One turn or mirror swaps these rows in pairs. Which row does each one swap with?
The rows were stretched afterwards, more along some directions than others.
K_181: [ -7 -10 -15 -14  -6  -5  -9 -14   2  -7 -21   5 -28   1  -4  -4 -12  11
  19]
K_739: [-26  11 -36 -46 -25   3  -8 -11   6 -38 -27  16 -32   4 -50   3 -31  -4
   4]
K_442: [-27 -17 -35 -27 -22  13 -18 -25  14 -23 -26  16 -40  -3 -42   8 -20   4
   6]
K_197: [ -8   6 -37 -25 -15  -1 -41  28   3  -6 -46   3 -12 -12 -18  -3  14  12
  10]
K_793: [-26  42 -41 -49  -4  19 -25 -20  -2 -40 -26  16  -4 -24 -27  -1 -26  18
  17]
K_448: [ -9  55 -34 -34 -12  40   6  -6   6  -7 -19   5  -7  -8 -20   8  14 -18
  12]
K_516: [ -7  32 -29 -35 -28  17   4   3  14 -16 -20  -8 -21   1 -35  -1   2 -15
 -10]
K_71: [-20  18 -35 -47 -13  11  -7  -9  15 -23 -31  21 -35   8 -36 -10 -31  -8
  16]
K_119: [-26  17 -41 -45 -24   7  -7  -5  10 -31 -28  19 -30   8 -43  -3 -27  -5
  13]
K_833: [ -5  -2   1  -2 -19  16  -3  13   9   8 -20 -10  -9   0   5   8  14 -11
  24]
K_891: [  6   3  -7 -19 -21  28   8 -10  18  -6 -21 -11 -29  22 -21   8  13   0
   8]
K_731: [-12  58 -38 -37  -8  40   4 -13   6 -12 -20   5  -8 -10 -24   9  14 -15
  14]
K_472: [ -8  54 -45 -38  -6  29  -3   0 -10 -10 -25   3   1   7 -25   9  28  17
  33]
K_168: [-14  59 -35 -37  -9  42   1 -11   8 -15 -20   2  -5 -18 -21   6   7 -18
   5]
K_913: [  3   1 -18 -17 -24  23  -4  -3  15 -10 -26 -19 -26  19 -23  12  21   7
   0]
K_425: [-14 -12 -33 -28 -10  -3 -19   9  -7 -22 -38  14 -20  -3 -28   8 -12   6
   8]
K_265: [ -4  -8 -12 -27  -7 -10 -11   4 -11 -24 -28  14 -16 -12 -22   0 -27   5
  -2]
K_376: [-24  25 -36 -44 -14  24 -11 -32  -5 -37  -4   3 -18   2 -46  16 -15  31
  31]
K_568: [-25  44 -39 -49  -7  18 -25 -18  -4 -39 -21  13  -6 -20 -28   0 -25  14
  24]
K_430: [-26  49 -36 -44  -6  23 -18 -22  -1 -37 -18  11  -5 -27 -22  -4 -30   7
  12]
K_923: [-22 -18 -32 -29 -20   8 -23 -21  13 -24 -27  15 -41  -4 -49   9 -22   5
  -1]
K_621: [  2   3 -15  -6  -2   6  11  -9   2   5 -23   4 -20  -1  -5   3  15 -12
   3]
K_620: [-24  46 -36 -47  -8  17 -16 -26  -6 -39 -18  13  -9 -25 -26  -4 -33  11
  16]
K_720: [-11   8 -40 -40  -7   6 -25  20   4 -12 -24   7 -19   0 -30   9  -8  14
  26]
K_192: [ -7  18 -22 -16 -15  11 -10   9   4   0 -27 -25 -15  12  -9   5  15   2
  15]
K_537: [ -9   9 -36 -20 -16   1 -35  29   0  -4 -44   4  -7 -18 -10  -3  18   6
   6]
K_366: [-18  33 -20 -29  -3  15 -12 -30  -4 -31 -16   8  -4 -30 -13 -10 -34  14
  15]
K_982: [ -9  26 -22 -25 -14  15  12 -30   2 -19 -30 -14 -34  13 -36   9  -2 -15
 -13]
K_51: [-13  31 -14 -29  -8  11  -2 -28  -4 -31 -26   9  -7 -22 -12  -6 -28  -2
  10]
K_571: [-18 -20 -29 -20 -17   4 -22 -23  17 -20 -27  18 -46  -3 -37   5 -21  -1
  15]
K_163: [ -7  35 -15 -17 -13  38   3  -4   9  -4 -20   3  -6 -13 -14  10  12 -17
  17]
K_309: [-16  14 -25 -40 -31   3  -7  -1   3 -37 -27   9 -25   9 -49   8 -22  -4
  -8]
K_843: [-10  54 -37 -38  -8  38   3 -13   4 -13 -17   4  -6 -10 -27   9  11 -15
   9]
K_671: [  2   4 -33 -11  -6  -9 -28  27   0   7 -39   8 -11 -23  -5  -6  14  -5
   8]
K_172: [ -2  24  -6 -11 -17  33  10  -1  12   3 -18  -4  -6  -5  -4  12  15 -24
  16]
K_993: [ -7  31 -33 -33 -27  19   2  11  15  -8 -25  -9 -17  11 -29   1  15 -10
   4]
K_144: [  5   2 -11 -10  -8   5   6  -4   3   4 -23  -1 -28  -3 -10   5  15 -17
   2]
K_784: [ -7  16  -4 -17 -10  10  17 -40  -1 -21 -24   0 -22  -6 -15  -6 -17 -11
  -7]
K_587: [-17  29 -46 -43 -26  23   2   3  15 -11 -27  -3 -22  15 -37   0  10  -5
  18]
K_754: [-13  44 -34 -35 -10  40  -6  -4  11 -12 -19   3  -4 -14 -24  14  12  -8
  10]
K_659: [-13 -14 -13 -13 -11   1 -18  -8   9 -13 -19  -2 -26  -3  -8   3  -4  13
  29]
K_547: [-24  44 -38 -43  -5  18 -19 -20  -4 -34 -15  11  -4 -23 -21  -1 -25  13
  21]
K_750: [  4  25  -5 -32 -19   5   2   1  10 -20 -13  -8 -22 -15 -32  -4 -19 -21
 -35]
K_182: [  3  34 -30 -43  -9  16   1 -25   6 -29 -26   0 -31   9 -47   5  -8   5
 -15]

K_750 is swapped with K_71
K_731 is swapped with K_547
K_923 is swapped with K_197
K_537 is swapped with K_442
K_784 is swapped with K_833

